Each path below is one point turned by a fixed rotation once a step. After each direction that follows a path, write how fast that rotation turns it, in degrees each step (0 if it stays still).
Each turn is a multiple of 5 degrees from 10 to 175, or 0.
Each row of a path follows its step; steps can be skipped.

step 3: [ 24 -22 -18   6  29   3  -8 -20  -4  34  21   0  -3  11  -2  22  28 -17
  -9  -8  -3 -22   6 -22  18   6  11   6 -38   4  -6  18  17   2   3 -35
  -6   6   0]
step 4: [ -8 -20   3  15  25  36  10  -9   2   1  20 -33   1 -12  -1  17 -14   3
  25 -14 -20 -26 -14  21   6  18  14  27   1 -12  25  16  -5  21  15  21
  -2 -16  -7]
step 5: [-12   0 -26   5 -13  24 -16   4   7  -6  -7 -25  -5   4  20   6  31 -25
  12 -17   7  -8 -22   6  32  -2  -4 -14  -9  35  19  -6   2  -9  20  14
  10  39 -14]
step 6: [  8   0  32  17  25  18   3  -4 -26  -1 -33 -21  23   8 -21 -10  15 -12
  17 -13 -21   4  14  -2 -10   5  -8   1 -27  19  11  19 -15   1  18 -16
  16  23  31]
step 7: [ 31 -10   7 -21  23   4 -17 -11 -16  17  25 -19 -16   5  11  11   0 -12
 -38  -6 -10 -12  -1 -13  13  -1  24  -8   9  27  26   0  -9  15  27  -7
 -22   3  27]
step 8: [-36  -1  -1   1  13  31  -1 -20 -33 -23  -3   6  -9 -14   1   0   8  -5
  -1  -8 -22   5  12   6  42  32  27  29   9  -7   8  -7 -21  -4  21  13
   0  -5  -2]
step 9: [ -7  -9 -24 -11  -5  11 -10  -8  13  13 -33 -10   9 -10  -7  -8  -4 -36
 -28  15 -11   6 -32  -1  18  -6  14  19 -32  28 -18   3   5  -7  22  13
  22  19  13]
step 10: [  0  -5  20 -12  21  27  -1  21  -1  24  -8   5  36 -10 -24 -12  -4   2
 -16 -15 -38 -10  21   0 -10   8 -14   0  27  17   0  -2 -14  21  11  26
  19  19  15]
step 11: [ 22   9 -16 -16   6  41 -13   7  13 -18  23   7  14   7  11 -13   8 -28
 -22   5   0  19  15 -16   0  -2  40 -13  14  20  17 -29 -20 -15   2  -4
 -11   3  10]
step 14: [ 11  -1 -18  -8   1  34  14  13  13   4  11  33   6 -20  -6  -4  46  -5
   8 -27 -25  -7  14  -8   7  20 -28   1   0  -5  11 -19  -5  12 -11  26
  12  19 -13]
Directions:
[  4 -11   2  -1  -4  -1   3   4  -4  -5   4  -6   1   4  -7  -4   1   1
   7   2   1   3   0  -2  -4  -5   0  -5  12   1   0   1  -3 -13   6  -5
  -2   9   4] | 70
[ -2   2   3  -7  -7   4  -1  10  -1   4  -5  -3  -6   5 -11   2  -2   7
  -2   3  -5   6   1   2   3   1  -4  -1  -9  10   0   4   1  -1   0  -8
   4  -1  -9] | 100
[ -4   6  -3  -8   1   9  11  -5   2   5   0   3   7  -1  -1  -1   1   5
  -7   0  -2   8  -9  -5  -3   1  -2  -4   6  -1 -11  -3  -6  -3  -5  -1
  -6  -2   0] | 25
[-1 -1 -4  4  6 -1  3  1  7  5 -7 -4 -9 -4 -4 -5  2 -5  7  4 -9  6 -8 -4
  2 -4 -3  2  7 -1  2  0  9  0  1 10  4  1 -8] | 80
[ -1  -8   3  -4   5  -2  -5   8  -9  -3  -1  13   3   4   8  -3  -7   2
   8  -1   3   4 -12  -4  -2  -3  -1   1  -2   0  -1  -2   3   7   1  -2
  -3   0  -5] | 0
